Each row has a name. After each piece below comes the name of the row it's from, unless a question asks for something else. Each question is about the rows just above it.

Columns, left to right: U Q V R
dok: [ 71 119  72 117]
lenu: [109 119  72 122]
zop: [147 119 103 142]
lelim: [116  67  67 121]
valar: [ 92 120 120 120]
Right after [109] comes	[119]
which: [ 92 120 120 120]	valar
Repeated in lelim:	[67]
What comes right after [71] in the named rows?	[119]
Repeated in valar:	[120]
which: [147 119 103 142]	zop

Columns, left to right: M B A F W G
masus: [ 93 113 100  95 151 101]
Gigug: [ 93 100  67  95 151 101]
vum: [115 139 180 166  96 188]
What comes right after [139] in the named rows?	[180]
Right after [113] comes	[100]
which: [ 93 113 100  95 151 101]	masus
Right after [115] comes	[139]

Columns, left to right: Z T X K
vob: [128 130 167 128]
Rar: [101 136 148 101]
Mupe: [107 135 147 108]
tad: [153 123 135 153]
Kimo: [143 123  70 142]
zivi: [143 143 143 143]
razi: [122 130 125 122]
Which column holds [136 135 123 123 143] top down?	T
Which value appears more than once in zivi?	[143]
Which row holds [101 136 148 101]?	Rar

Columns, left to right: S N D H L P
Zusab: [109 119 131 108 147 124]
tibod: [131 128 166 131 155 130]
funag: [109 119 131 108 111 133]
Resuf: [134 127 132 134 133 128]
Gori: [143 139 139 144 139 123]
nop: [133 130 189 133 133 131]
Resa: [131 166 166 131 131 166]
zoli: [132 118 102 112 114 132]
Mebam: [143 143 143 126 143 126]
soso: [126 120  62 126 125 127]
todi: [149 132 137 149 145 125]
Bivar: [105 119 148 105 108 135]
[133 131 114 143 125 145 108] is in which column, read top down?	L
Which value appears more than once in nop?	[133]
which: [105 119 148 105 108 135]	Bivar
Which value appears more than once in tibod?	[131]
The value that todi holds more than once:	[149]
Which row holds [133 130 189 133 133 131]?	nop
Which value appears more than once in Gori?	[139]

Columns, left to right: Mam rulov dimo mugu felap lil bod
vak: [104 103 111 150  80 114 107]
zive: [144 143 131 137 156 130 140]
taf: [ 97 106 124 157  75 121  99]
Naza: [131 127  91 115 123  95 126]
tebi: [134 126 119 129 129 125 122]
dunu: [131 127  91 115 133 106 135]
Vire: [144 144 150 135 158 147 143]
sev: [151 142 115 121 174 116 149]
[151 142 115 121 174 116 149] is in which row?	sev
Which value appears more than once in tebi?	[129]
Which column holds [115 135 121] top down?	mugu
Which column holds this, read top down? [ 91 119  91 150 115]	dimo
Which column holds this, read top down? [121  95 125]	lil
The entry that follows [133]:	[106]

Columns, left to right: lesu Fefe mizin lefi koti maku Lut
kip: [128 117 117 156 131 117 126]
Zolep: [129 129 118 141 128 131 131]
Fepe: [132 123 123 137 137 123 124]
bogib: [128 132 122 179 130 117 117]
Where do [129 129 118 141 128 131 131] appear?	Zolep
Which value appears more than once in kip?	[117]
Which value appears more than once in bogib?	[117]
Where do [132 123 123 137 137 123 124] appear?	Fepe
which: [128 117 117 156 131 117 126]	kip
Which column holds this, read top down? [128 129]	lesu

Columns, left to right: meli dosu kotep ludet sal
riz: [181 133 192 180 179]
libu: [185 193 101  67  66]
Teni: [ 86  77 111 162 189]
Gen: [194 158 105 158 158]
Which row holds [194 158 105 158 158]?	Gen
Which value appears more than once in Gen?	[158]

Columns, left to right: limen favu nivu rusu kel
boru: [198  64  94 166  63]
Pedu: [160 167 105 108 160]
vabep: [139 120 131 132 122]
Tunok: [173  89 151 147  93]
Which column holds this, read top down? [139 173]	limen
The row with [160 167 105 108 160] is	Pedu
What comes right after [132] in the named rows?	[122]
What comes right after [139] in the named rows?	[120]
What comes right after [64] in the named rows?	[94]
Right after [147] comes	[93]
Which value appears more than once in Pedu?	[160]

Columns, left to right: Y C J E
vus: [138 164  73 139]
madil: [137 139 157 126]
vepap: [128 148 137 145]
Dopu: [130 129 163 126]
Rolar: [119  88 119 136]
naz: [131 110 123 129]
Which row holds [130 129 163 126]?	Dopu
Right after [138] comes	[164]
The entry that follows [131]:	[110]
[128 130 119 131] is in which column, read top down?	Y
What comes right after [164] in the named rows?	[73]
Right after [110] comes	[123]

Columns, left to right: rav sigo Bukam mis bolu zasil beg bagur Modab furuf
Zovoz: [143 146 130 141 146 142 141  61 141 119]
Kinar: [119 118 125 124 118 119 130 123 120 130]
Gos: [125 126 125  88 126 125 127  83 125 125]
sito: [143 145 134 145 145 143 125 143 143 143]
bofa: [114 149 124 149 112 149 149 150 115 134]
fila: [152 154 136 136 154 150 123 138 149 123]
fodir: [150 152  88  88 152  88  88  85 147 119]
Which value appears more than once in bofa?	[149]
Where do [143 145 134 145 145 143 125 143 143 143] appear?	sito
Which column holds this, read top down? [ 61 123  83 143]	bagur
which: [152 154 136 136 154 150 123 138 149 123]	fila
Which column holds [125 125 134 124 136] top down?	Bukam
Which column holds this, read top down? [146 118 126 145 112 154]	bolu
[143 146 130 141 146 142 141  61 141 119] is in which row?	Zovoz

Columns, left to right: bem meke Legi dafof kan
rilu: [158 110 128 124 112]
mamu: [171 126  75  70 157]
mikit: [ 71 160 143 149 156]
which: [171 126  75  70 157]	mamu
Which column holds this, read top down? [ 75 143]	Legi
Right after [171] comes	[126]
which: [158 110 128 124 112]	rilu
The entry that follows [160]:	[143]
What comes right after [143] in the named rows?	[149]

Columns, left to right: zamez Bama sasas felaz
kevud: [148 126 131 142]
givu: [ 80 133 124  93]
kubud: [106 119 130 113]
piri: [111 139 125 114]
lezar: [102 121 129 110]
Puv: [ 94 173 114  97]
ditap: [143 113 135 129]
dakek: [ 58 142 130  75]
Luba: [143 113 135 140]
[ 58 142 130  75] is in which row?	dakek
which: [143 113 135 140]	Luba
[129 114 135] is in which column, read top down?	sasas
Right after [131] comes	[142]

Columns, left to right: Fitik gusu panu vug nered savu
semad: [152 152 141 163 141  58]
pemig: [162 146 140 154 144  58]
tusin: [166 153 138 161 148  62]
tomo: [127 134 118 134 129 173]
pape: [124 121 138 120 127  89]
nomi: [167 153 186 163 150  59]
ret: [126 133 118 135 131 185]
fotev: [165 151 137  67 146  67]
which: [127 134 118 134 129 173]	tomo
The entry that follows [162]:	[146]
[144 148 129 127] is in which column, read top down?	nered
Where do [165 151 137  67 146  67] appear?	fotev
The value that fotev holds more than once:	[67]
which: [124 121 138 120 127  89]	pape
What comes right after [135] in the named rows?	[131]

Columns, left to right: debe bap nolin mel Desum
Suni: [ 88 109  94  94 163]
Zapil: [ 77 101  76  71 171]
Gimip: [159 159 159 165 159]
Repeated in Gimip:	[159]
Which value appears more than once in Suni?	[94]

Columns, left to right: Peb leb deva latok buti Memit
dumi: [134 117 129  86 124 120]
Zazis: [135 119 126  70 108 145]
bur: [129 121 127  99 135 133]
kemuk: [141 117 131  77 123 127]
Sugi: [148 127 132  93 120 117]
pobu: [144 131 130 106 118 127]
tanat: [134 129 128 114 121 133]
Mon: [131 123 127  96 118 136]
Nor: [144 131 130 106 119 126]
lami: [141 126 131 103 123 119]
dis: [141 129 130 108 122 123]
nafiz: [133 128 129 120 126 126]
Which row holds [141 117 131  77 123 127]?	kemuk
which: [129 121 127  99 135 133]	bur
which: [131 123 127  96 118 136]	Mon
Where do [144 131 130 106 119 126] appear?	Nor

Columns, left to right: rofet sakik Mezed kub
sos: [119 149 140 116]
ges: [ 98 114 108 156]
Kodon: [149 131 116 139]
Tep: [157 124 144 166]
Tov: [111 120 117 143]
veti: [122 103 134  68]
soz: [110 154 145 116]
mufen: [113 161 145 107]
fasu: [162 133 107 124]
miton: [117 117 117 117]
feki: [150 126 142 157]
dusi: [129 109 132  74]
Which column holds [120 103 154] top down?	sakik
Right after [144] comes	[166]
What comes right after [131] in the named rows?	[116]
Right after [133] comes	[107]
Which value appears more than once in miton?	[117]
which: [ 98 114 108 156]	ges

Columns, left to right: Mutup gav telik sesu Teget tazef dolak pudek bim
pab: [133 152 199 112 154 118 125 119 119]
lat: [133 152 199 112 154 118 173  81 160]
Kofil: [102 150 158 122 123 141 167  77 148]
Gagul: [ 98 151 171 119 128 138 158 138 136]
[102 150 158 122 123 141 167  77 148] is in which row?	Kofil
Which column holds this, read top down? [152 150]	gav
Which value appears more than once in Gagul?	[138]
Right after [123] comes	[141]

Columns, left to right: Kug Zepi Vos Dibug
kelez: [ 83 156 149 155]
tobuk: [109 157 127 126]
gumos: [184  89 115 106]
[126 106] is in which column, read top down?	Dibug
Right after [149] comes	[155]
What comes right after [127] in the named rows?	[126]
Where do [184  89 115 106] appear?	gumos

Columns, left to right: tasa reg vibu ranin Val noli
nes: [108 107 145 172 131 149]
nuf: [136 140 118 179 111 132]
luzi: [ 74 115 117 140 141 131]
nivas: [ 96 149 143 110 163 150]
Tebal: [136 140 116 180 110 132]
femib: [103  89  89 149  89 115]
feba: [181 136 139 115 114 125]
What comes right after [116] in the named rows?	[180]
which: [136 140 118 179 111 132]	nuf
Which column holds this, read top down? [179 140 110 180 149 115]	ranin
Which value appears more than once in femib?	[89]
Where do [181 136 139 115 114 125] appear?	feba
Which row holds [103  89  89 149  89 115]?	femib

Columns, left to right: puvi kima vesi zirol ses rufe tagi digo duno
nipe: [129 104 148 117 104 104 104 128  94]
sez: [113 118 189 105 176 109 102 105 105]
livo: [130 149 148 126 182 117  60 119 120]
lufe: [109  87 150 114 171 109 189 130  98]
mal: [124 162 145 131 191 109 104 165 158]
Which column holds this, read top down? [118 149  87 162]	kima
Which value appears more than once in lufe?	[109]
Repeated in nipe:	[104]
Where do [130 149 148 126 182 117  60 119 120] appear?	livo
which: [124 162 145 131 191 109 104 165 158]	mal
Repeated in sez:	[105]
The row with [113 118 189 105 176 109 102 105 105] is	sez

Columns, left to right: nuseg Vizu kavur pegab porol nasu rapo Dovus
roker: [147  90 144 132 133 133 132 145]
bozup: [145 106 129 127 133 129 129 106]
Dazab: [147  90 137 132 133 133 132  96]
Tera: [147  90 144 132 133 153 143  95]
Bagu: [106 149 129 132 123 132 128 152]
siku: [111 146 128 131 124 131 132 149]
[145 106 129 127 133 129 129 106] is in which row?	bozup
which: [147  90 144 132 133 153 143  95]	Tera
[132 127] is in which column, read top down?	pegab
Which column holds this, read top down? [128 132]	rapo
Right after [137] comes	[132]

Columns, left to right: melo buf fam zal fabu mape
vilo: [124 127  70 125 156 135]
mur: [149 127  70 125 156 135]
Nilav: [150 128  66 125 159 136]
Vor: [148 128  72 125 156 135]
nolag: [107 128 189 131  98 120]
Rol: [106 129 189 132  98 121]
Rusa: [149 127  70 125 156 120]
nira: [128 128 185 131 100 121]
kiro: [125 125 193 125 159 136]
musom: [148 127  71 125 156 135]
nomag: [146 127  77 125 153 134]
The value that kiro holds more than once:	[125]
[107 128 189 131  98 120] is in which row?	nolag
Which value appears more than once in nira?	[128]
Right after [185] comes	[131]
which: [150 128  66 125 159 136]	Nilav

Columns, left to right: Mura zagi vedob gaba vot tupoz
Dasav: [167 129 153 150  92 125]
Zezi: [ 97 146 125 121 183  90]
Vudu: [150 141 130 128  69 169]
gonot: [103 130 149 116  62 172]
fura: [105 142 116 123 183  87]
Nati: [163 108 104 136 197 104]
[128 116] is in which column, read top down?	gaba
Right after [142] comes	[116]
Which column holds [146 141 130 142 108] top down?	zagi
The entry that follows [146]:	[125]
Repeated in Nati:	[104]
which: [ 97 146 125 121 183  90]	Zezi

Columns, left to right: vili Kuf Tugof Ziz Dul Kamek
keb: [144 144 135 139 144 141]
Rika: [118 150 125 146  93 149]
sotad: [118 150 125 146  85 145]
Mavev: [194 151 139 110 156 120]
Right after [156] comes	[120]
[144 118 118] is in which column, read top down?	vili
which: [118 150 125 146  85 145]	sotad
which: [194 151 139 110 156 120]	Mavev
Which value appears more than once in keb?	[144]

Columns, left to right: Lub zuv kikuz Vib
faf: [132 132 132 132]
dufe: [122  79  94 134]
kezu: [132 157 178 102]
which: [132 157 178 102]	kezu
The value that faf holds more than once:	[132]

Columns, left to right: Didis rizu Zed gifi gozu gebi lumu
sul: [193 128  99 118  98 118 156]
tuf: [148 112 123 144  81 101 128]
Pizal: [191 128  98 120  95 115 155]
geg: [193 128 128 128  98 128 143]
The value that geg holds more than once:	[128]
[128 128] is in which column, read top down?	rizu
which: [193 128  99 118  98 118 156]	sul

Columns, left to right: Ril sinem rigi mez pid gizom
dizo: [121 173 138  82 115 135]
fali: [ 73 108 187  86 154 149]
ruva: [115  91 135 173 167  89]
Fen: [151 128 109 121 106 159]
Vagen: [116 142 143 104 142 114]
Which column holds [106 142] top down?	pid
[187 135] is in which column, read top down?	rigi
What comes right after [143] in the named rows?	[104]
Which value appears more than once in Vagen?	[142]
Where do [121 173 138  82 115 135] appear?	dizo
Which column holds [138 187 135] top down?	rigi
[154 167] is in which column, read top down?	pid

Columns, left to right: tesu fizif Bofu Mer vovib nas koso mit nalog mudul
Rovuf: [140 142 132 124 120 149 137  98 132 118]
tono: [121 114 152 152 113 110 126 152 121  86]
laz: [115  87 142 132 123 125 137 129 117 199]
The value that Rovuf holds more than once:	[132]
The entry that follows [114]:	[152]

Columns, left to right: Lol loda tibis vakim kuz dama Kivu Vupi kon misi
Pibi: [130  97 126 115 102  92 178 133 102 128]
bosa: [131 133 131 132 134 139 114 120 138 120]
vup: [119 125 120 119 115 111 142 137 109 134]
pibim: [136 116 134 129 127 126 138 121 131 120]
nufi: [124 116 123 120 112 106 154 136 110 133]
kuvi: [126 113 125 121 114 107 158 135 111 132]
Zuko: [129 112 128 124 118 110 158 136 115 134]
lagu: [125 110 124 118 109 100 164 138 105 136]
Zatul: [120 136 121 125 125 125 121 132 122 133]
dobes: [121 141 134 137 145 152 100 121 134 121]
zasi: [132  91 128 114 100  87 186 132 100 128]
nupot: [135 129 134 133 136 140 121 120 141 121]
Where do [136 116 134 129 127 126 138 121 131 120] appear?	pibim
Which row holds [129 112 128 124 118 110 158 136 115 134]?	Zuko
Which value appears more than once in nupot?	[121]
Which column holds this, read top down? [115 132 119]	vakim

Columns, left to right: purom faz fibug doran suk mek bef modok
kef: [ 90 133  90  90 154 146  90 127]
tati: [107 118 138 144 129 118 112 122]
fibap: [107 118 138 153 129 118 121 122]
Zak: [108 130 144 128 130 120 130 120]
tusa: [104 118 138 144 129 118 112 122]
The row with [107 118 138 153 129 118 121 122] is	fibap
[107 118 138 144 129 118 112 122] is in which row?	tati
Repeated in kef:	[90]
which: [104 118 138 144 129 118 112 122]	tusa
The value that tusa holds more than once:	[118]
Right after [154] comes	[146]
Which column holds [118 120 118] top down?	mek

